A single turn carries every row of the set below to another of its rows. Some are shown first; where does it send the rows asked next?
z336: [  4   2   0  27   9   2  -7 -11  19   6 -22  17  -7 -12   6  11   9  13
  30  28  -5  17   7 -16   0  -9  -3  -1]
z467: [  0  -9   6  14 -10  18  40   3   1   6  26  -5   9   5  -7  -3  -3 -12
 -21 -32  -5 -27  13   7   4  22   1  31]
z450: [  0   3   5   8   3   2  18  -2 -14   3  32  -3  24  12   4  14  -5 -21
 -50 -21  -8   2   5  -1   6  11 -10  15]
z308: [  2 -12  -9   3  -9  15  27 -29   4   8  23 -31  -1   9 -12   9  -5   3
 -22 -20 -16 -31   5   4  15  16   7  17]
z628: [  8   4  -5  10 -11  22  14 -21  13  22  27 -15  18   9  -6  -6  -4   2
 -26 -38  -2 -29  24   5  -1   8 -11   8]
z275: [  1   0   0   0   1   0  14 -15 -14   5  30 -18  20  11   0  22  -7 -15
 -49 -12 -13   0   1  -2  11   9  -4  12]
z289: [ 19   4  24 -13 -11   2 -18   7  26 -18   7   0  -9  -8   7   6 -29  -6
  16   2 -11   5   7  24   7  24 -16  -7]
z88: [-31  -2   2   0  -5  36  14   1 -13  14  13 -13  -6  30  10   1  -3  -9
 -32 -26  -8 -21 -11  10  -3   9   4   5]
z613: [ -5  15   2   0   7  17  -5  -4  16  -5 -34  -5 -13  -7   5 -12   0   1
  33  14   6  22  18 -14  -3 -16  -2 -16]
z506: [ -4   9 -12  -9 -12  11   5 -15  -8  12   6 -11  42   1  16  -2 -11  11
 -41 -19  -1 -28  15  14   6  -1   0  -6]
z264: [-11   0  -2  -5 -13  10  27  13 -13   2   6   6  44   0  18  -6 -11  -5
 -43 -20  -1 -24   8  15   5  12   7  13]
z561: [  8  -8   1   4   2  -2  14 -14   7  -9  14 -37  12  11   6  18  -5 -10
 -48   3   3 -37   9   7 -13   2 -14   4]
z991: [  5 -15   7   8   5   0  28   6   1 -15  19 -22  12   9   8  12  -3 -20
 -47   0   8 -35   6  10 -13  12 -13  18]
z176: [ 15   7 -13   1   9   2 -15  10  18  15 -30  12 -19  -6  -6  -2   0  16
  13  20   7  22  13  -6   8 -14   6 -21]
z727: [  1  -1   3  28   8   3 -18  13   3   4 -38  20 -12  -5   6  -9   6 -15
  30   1   2  11   5 -12  -6 -10  -1 -13]
z576: [ -3  -8   0  23  10  -2  -8  12  -1  -6 -41  14 -20  -7   2  -2   8 -17
  33  11  -6  11  -5 -14   3  -2   6  -4]
z270: [ 17   5  22 -14 -12   3 -16   9  26 -19   5   0 -11  -8   6   8 -27  -7
  17   4 -13   4   7  22   3  26 -14  -5]
z386: [  1  -1   7  29   9   0   3   1  14  -2 -23  23 -11 -12   4  11   9   7
  32  31  -6  18   3 -16   2   0   0   9]
z533: [  0   2  -2  -8   4   0   3 -14 -20 -10  11 -32   7  14   3 -15   6   4
 -37 -29  -3 -38   1   3 -15   6  11   3]
z677: [ -5  -4   2  -5   4  -4  17  -2 -25 -18  12 -25   8  12   4 -14   7  -2
 -33 -28  -3 -36  -1   5 -15  14  14  14]
z295: [ 19   7  23 -14 -12   3 -19   7  26 -19   5  -1 -10  -6   7   6 -28  -4
  17   2 -11   7   7  24   6  24 -15  -7]
z191: [  1   2   6  -3   6   0   6  -3 -20  -9  12 -17  13  13   5 -21   8   0
 -33 -36   3 -37   8   4 -19   6   6   8]
z44: [ -9  13  14   7   8  15  11  18  10  -8 -35  11 -11 -10   7 -18   2  -9
  35   9   9  26  18 -12  -5  -8  -2  -6]
z208: [ 11   5  -1  11  10   2  -3  33  17   9 -25  33 -15  -8  -2 -10   0   3
  12  11  12  25  16  -1   1  -4   2  -6]
z614: [-11   7   8   1   9  14  15   7   8 -13 -36  -6 -22  -4   3  -7   3  -6
  34  24  -1  25   6 -16   6  -6   6  -4]
z267: [ -5   1  -7  -5   7   4   3 -19  18   2 -32   8  -6 -13  -4 -14  -1   8
  42   7   4  20  -1 -11  14 -13   4   2]
z30: [-13  -4 -12 -14 -13   6  22 -11 -16  -1   5 -16  32   1  11   9 -13   7
 -42  -4 -12 -26  -2  13  17  12  14   5]
z520: [-27   2  -4  -1  -6  38   7  -6 -11  21  14 -14  -5  31   9  -1  -4  -8
 -32 -28  -4 -22  -8   8  -6   3   1  -2]
z493: [ -4   7   0   0   8   7   1  -7  23   2 -31  22   3 -16  -2 -21   0   0
  41  -2  11  22   6 -10   4 -12  -3   2]
z701: [-28  -1   1   3  -8  40  10   0 -11  21  15  -6  -1  30  11  -5  -4  -9
 -31 -32  -4 -19  -6   9  -9   4   0   0]
z862: [  2  -2  -3  24  10   1 -21  -1   3   4 -43   8 -19  -3   3  -3   7 -10
  33  10  -4   8   1 -13   4 -11   3 -16]
z79: [ 13  -4   5   6   4   3  13  -4  11  -4  16 -22  19  11   7   7  -4 -13
 -47 -10  13 -33  18   6 -20   2 -22   8]
z578: [  6  10   0   5   2   2   9 -16  -7  10  30 -12  27  13   2  14  -7 -13
 -50 -25  -7  -2  11  -5   4   3 -12   4]
z326: [  4   5   6  31   8   4  -3   4  18   4 -20  30  -3 -12   8   4  10   7
  30  20   0  19  11 -12  -8  -7  -7   3]
z751: [  4  -5  -7   2  10  -2   5  23   9   0 -30  16 -29  -7  -8   5   0   8
  13  27   1  25   1  -2  15   1  14  -3]
z854: [-10  -4   1   0   7   4  16   0  15  -7 -32  21  -7 -15  -1 -17   1  -6
  43   7   6  20  -4  -8  13  -5   5  12]

z450 moves to z275
z533 moves to z191
And these:
z628 moves to z467
z727 moves to z576
z614 moves to z613
z493 moves to z854
z336 moves to z326
z561 moves to z79
z520 moves to z701
z751 moves to z176
z506 moves to z264

A single turn carries every row of the set below to another of its rows. Some are shown first; where does it send the rows asked next?
z654: [ 39  14 -14 -17   8   0   7   0  11 -11   0 -24   1  22  12 -37  14  19
  -5  -6 -11  13  31   3  -4  45  -9 -11  -9   7  -6  -6 -15  16  -2   6
  -2  17  -3   3  13 -25  15  -3   5  -3   2 -23  -7  14   6   6  19 -11
 -19  -5]
z305: [  7   7   5 -26   7 -12   4  11  -7  29  15   7   9   2  19  21   3  -5
   0 -15   6  -9  -4  12 -19 -13 -10  25 -16   5 -23  -3  10 -28  -2  -7
  -8  -2 -14   2  -9 -26 -15  -9  -4 -35   1  30 -29   8  29  -3  -4   0
   8   8]
z553: [ 15   4   5   2  14   3 -11  -9  44  -5  -7  -8  14 -19  -6 -22  -5  30
   1  20  10 -21 -25  14 -26 -16  -1  -7 -11   7   3  -1  -6 -16  -5   1
  -9  11   3  -9 -40   1 -11 -12  30   1  20 -11 -25   5  -9  -5 -19   5
  -8 -25]
z965: [ 24  -3  -5  25  10  20   2   0  18   2   2   0   4  18   1   2  10  -4
   2  -6 -41  -1  -7   3  53 -22 -12  -3 -18  18   5  -8  14   8 -12   9
 -15 -25  -4  -8 -24 -14  -6  -7 -38  -1   6  -6  -2   8  -7 -27 -36   6
   0   3]
z681: [ 13  29   0   4 -10  44 -28   4  11  15 -14  -1  -8  31  14  30   9  -8
  -8  -2  67  -2  -1  13  15   1  -1  -6  -1  17   7 -10   3  15  -2  -6
  -5   2  -5  10   0 -20  -6  -5 -24  14  -3  -9   2   5   3 -10 -17   6
   7   4]
z225: [  4  -4   0  11  21  13  -4  -9  31   8 -12   5 -11  -8 -16 -20 -15  27
 -12   4 -24 -20 -32  18 -33 -22  18   2  -6  11  -4  -2   4 -21  -9 -19
 -17   4  -3 -15 -32   2   4  -7   4   1  -4  -4 -15   6 -24  13  -8   3
  21 -11]
z486: [-10   0 -16   1   9  23 -12  -6  14  -2  -6   8 -16   5  31  13  18  -7
  -6  19 -35  30  17  19   5 -28 -14 -21   9   6  -1 -11  20  23  -4  21
  -2 -22  -4  -1 -15 -15  -6 -19 -26  -6  13 -40   6  13  -6  -8 -31  34
  17   4]
z795: [ 20 -19   1  15  10  25   9 -18  42  14 -16   4   6 -18   6 -22   9   5
  -5   2 -20 -12 -33  30 -16 -32   8  -4  -2  -2  -3  -6 -20 -18 -12 -29
 -14  28  -8 -14 -25 -20 -11 -11  -1  -9  17  -1  -1   4   3  12 -14  -2
   1   9]
z249: [ 11  -3  -8   8   4  14   6 -19  35  -5 -14  -2   4 -15  13 -23  10  12
 -19  14   6  -7 -21  38 -45 -38  -8 -13  13  -6  21   0   0   6  -1 -18
  -7  11  -1 -20 -30 -10   3   3  13  -4  24 -19  -3 -14 -15   4 -12   2
 -16 -14]
z608: [ 22  10  -5  11  19  18  -6   7  16   0   4 -24   5   5  -1   7  -6   2
  -5  14 -45   7  15  -7  25 -12 -24   0 -31  22   2   2  27  18  -8   9
 -14 -29   6  14 -33 -15   6 -21 -16  16   2 -14  -5  11 -12 -19 -25  12
  25 -13]
z617: [ 20   1 -19 -30   4  12   7  -4   9  -3   0  -8 -17  18  11 -29  18   8
  -7   7 -21   5  24   5 -19  37  -4 -14   0  -7  -7   9 -21  19 -12   6
  -9  19 -21  15  34 -24  16 -14  -1   3  -8 -21   0  21   0  15  14 -13
  -7   4]
z807: [ 24   5  -8  21  -3 -31  -9  -4   6   1  -7 -14   6 -22   3   6   3   9
  13   8  -9  -6  -1 -25  15 -16 -20 -27  10 -12  15  17  -3  13  -5  15
  -1   3   2  -7 -15  -7 -16  -8  41  11   7 -12 -21  16   3  -3  28  -1
 -18  -9]
z200: [ 15 -16   2  35   6  -7  10   1  -3   2 -15  21   1 -26  -1 -17   0   0
   0  -6 -30  -4  -4 -28  46 -34   2 -13   8   6  -4  -7  -8   7  -4 -13
  -9  15  -2  -8 -11 -12  -7 -13   5   5   0  11  -9   5  10   5  17   6
   3  11]
z217: [ 23  25  -3  16  -1  46 -23  11   4  24 -10 -18   0  27   8  40   3   5
 -21  -4  40   4  22  13  -1   2   3   1 -17  24   5 -11   1  15 -10 -15
   2   4   3  20  -6 -15  22 -14 -16  17  -2 -12   5   7   3  -7  -3 -13
  19   1]
z338: [ 22  17 -11   1   5   3 -24  -4  27  10   5 -32  12   5  13  27  11  -7
   8  15 -36   7  12   4   8  -7 -31 -10 -25  -1   9  28  16  21 -14  27
 -12 -21  -6   8 -24 -10 -11 -26   3  16  15 -31  -5  22 -14 -21 -23  -1
   1  -1]
z934: [ -6  11 -16   9   0  28  -3  -3  30   6  -8  12  -8  12  24   4   9 -17
   2   7 -24   3 -11  10  29 -33 -25  -6   4  -4   8   1  24  29 -12  13
 -15 -31 -18 -10  -2 -18 -11  -6 -30  -3  15 -22  -2   3 -13 -17 -46  14
  -9  -3]
z321: [ 13   7  -3 -31  12   8   1  -1  13  -8  -9   3   0  19   6 -54   4  -7
  -5 -15   0  -1   6 -12  24  41  -7   1  -8  14 -18  -1 -12  21  12  -8
 -20  19 -12  -3  23 -22  -1  -7 -11  -4   2 -11  -4   9  -6  11  -2   3
  -4   4]
z416: [  5  11   6 -30   0 -21   0  10 -20   9  22   9  -3   6   7  19   0   6
  -3  -6  15 -12   5  17 -33  -9  -7  26 -12   6  -7   1  21 -25  -3  10
 -11 -15 -14   6 -18 -12  -5  -7  -5 -15 -15  34 -29   4  11  -9   2   9
  11   0]
z485: [ 31  20   3  17 -12  43 -20   4   4  16  -8 -12  -5  32   3  31  10  -3
 -14 -12  52  -1   8  18  16   1   5  -4 -11  24   9 -14  -1  11  -5 -15
  -2   3  -4  11  -6 -20   9  -5 -31  18  -9  -2   7   4   2 -12  -8  -5
  12  11]
z161: [ 30 -16  11  -8  -1   4  -6 -28  31 -10  -2  -7   2 -23  -9 -21  15   7
   2  21  -1 -15 -22  32 -27 -16   4 -12  -4  -2  10  15 -18 -18  -2  -5
 -21  25  -8   2 -41  -9 -20 -24   9  25   4   2  -1  10 -11   1  -8  15
   8  10]
z707: [ 11  11  11 -32 -12 -25   7   5 -13   8  30   2  13  -1  23  17   8  -1
   0  -3  31  -1  15  20 -28  -7 -12  23  -5   0  -6  -6   5 -17  10  12
  -5 -11  -6   8 -21 -14  -6 -16   3 -14  16  20 -21   2  24 -18  -2  13
   0   2]
z742: [ -1  -7 -13  31 -12 -12   3  -2   3  -1 -17  24  -3 -22  11 -12   5  -3
  -2   0  -5  -9  -9 -18  21 -46 -15 -23  24 -10  15   1   2  28  -5  -1
  -1   0 -17 -21   7  -6  -1  -1  17  -5  10  -4 -14  -3  -6   1   5  -2
 -29  -4]
z994: [ 31  20  -9 -19   8  -1   1  -2   4 -14  -5 -13  -6  31  -3 -44   1   9
  -9 -20  -8  -1  12  -3   6  47  -6   2  -8  11   0   9   0  21   4   0
 -18   8  -8 -10  13 -17  10   8  -8   7 -14 -10  -5   6 -20   8  18  -8
 -13  -1]
z933: [ 10  17  -6   0   6  35 -38   6   0  24 -17   3 -11  30  10  48  27   6
 -16   3  42   1  13  16   2  -2  16 -18  -8  26  -1   0  -6   0 -11   1
   2  20  -6  18   2  -9  -6 -16 -18  12  -7 -15   1  16   9 -10 -16 -10
  14  12]
z938: [ 20  -7 -14   3   5   2 -22 -14   7  -4   1 -10  -8  10  15  29  39  -2
   1  16 -45  21  19  27   6 -18 -11 -30  -4   5  14  13  10   9 -16  35
  -3  -9  -8   0 -24  -7 -17 -21 -20   7   2 -31   8  23  -7 -20 -21  11
   1  19]
z532: [  1  25  -3  -5   3  39 -36   6   2  15 -18   5 -19  28  13  34  14   2
 -17   4  56   3  11  13   3  -4   9 -17   1  29  -2 -11   6   9   2  -2
   0   8  -5  16   1 -14  -4 -10 -22  13  -9 -17  -2  11   4  -7 -19  10
  23   2]
z958: [ 11   2   5 -33 -14 -16  18  -3 -23  12  27   6   2   2  22  19  17 -16
 -14  -5  16  -3  12  30 -36 -19 -12  24   5  -8   6  10   4  -8   9  -4
 -16  -6 -12   9 -12 -19  -1 -14 -12  -3   6  27  -3  -7  15 -11   3   5
   5  14]
z262: [  0  -4 -17 -29   7   1  -3  -4   6   2   1  11 -15  27   8 -28  17  12
 -10  -7 -11   3  13   0  -6  37  10 -16  10   3 -12  -3 -21  14  -3  13
  -3  12 -18  -6  38  -2  13  -9  -5 -18   8 -35  -4  21  -9   8   0 -14
 -11  -1]
z767: [  4  -5 -14 -34  16   9   3   1  -3 -21 -11  19 -10  20   4 -48  22   9
 -18   2   4  -5  13  -5   9  26  -4 -17   3  15  -7  -2 -10  22   4   5
  -8  18 -16  -1  31 -12   8  -1 -10 -15  -3 -14  -5   4  -5   4 -13  -4
 -17 -10]
z349: [ 16  28  -8   5  -1  39 -32  10   9  31 -13 -15  -2  25  12  48  16   3
 -19   3  40  -2  18  13  -6  -4   4 -10 -17  20   4   5  -3  12 -14  -6
   3  14 -10  22   5 -14   8 -17  -6  17   0 -15  -1  12   4 -11 -14 -24
   8   4]
z805: [ 10  -8   7   2   1  -1  -7 -27  26   1   0  -3  -4 -11   2 -15  -3  10
 -10   2  -6   5 -18  34 -45 -12  15  -5  16  -1   8  -5  -9  -8  10 -11
 -14   8   9 -21 -44   6  -2 -15   5   9  21 -31   8   5 -26  10   5  21
  22   5]
z607: [ 24 -25  -3  17 -10 -21  -4 -14 -10  -8  -6   2 -15 -31   2   2  18  -1
   6  13 -24   9  11  -9   7 -27  -6 -41  21  -9  11   5 -10   9  -5   6
   1  13  -9   3 -13 -15  -9 -18  16  10 -11  -6  -2  22   8  10  31  18
   6  18]
z153: [-14 -12  -8  21 -10 -10  -5  -6  -2   5  -9  18 -16 -26  14  -1 -10  -4
   0   5 -16  13   3 -16  -4 -27  -5 -20  35 -15   4  -8   2  28   0   2
   2  -7  -4 -12  -1  -2   6 -16  18  -4  10 -28  -2  14 -11  20  29  24
  13   2]
z357: [  3   5  -7 -25  12  -7  16  12 -18  21   8   8   5   6  24  19  13  -5
 -22  -8   9  -9   2  21 -34 -31 -20  20  -5   3  -4   4  21 -11   0 -16
  -5  -3 -10   0  -5 -28  -1   5  -5 -34   0  29 -21 -10  23  -5  -6  -9
  -1  -4]
z539: [  3   3   0 -22   1 -18  16   3 -21  29  23   7   8  10  29  24   9 -11
 -21 -23   8   5   6  25 -33 -19  -6  23   7   0  -6  -5   7 -11  13 -15
  -6  -8  -1  -9 -11 -16   2  -4 -10 -30  22   8  -8  -6  18  -7   5  -3
   9   9]
z542: [  7  11  -3  23   9 -20  -3   5   1   7 -11  -3 -11 -22  -7  -9 -26   8
  -3  -1 -28  -6  -1 -37  14 -22  -9  -9   7   4  -1   9  14  17   4  -8
 -12  -8   2  -3 -14  -6   1 -10  26  22  -7  -4 -20  10 -12  10  29   8
  19 -13]

z654 moves to z994
z338 moves to z608
z357 moves to z539
And these:
z805 moves to z161
z607 moves to z807
z681 moves to z532

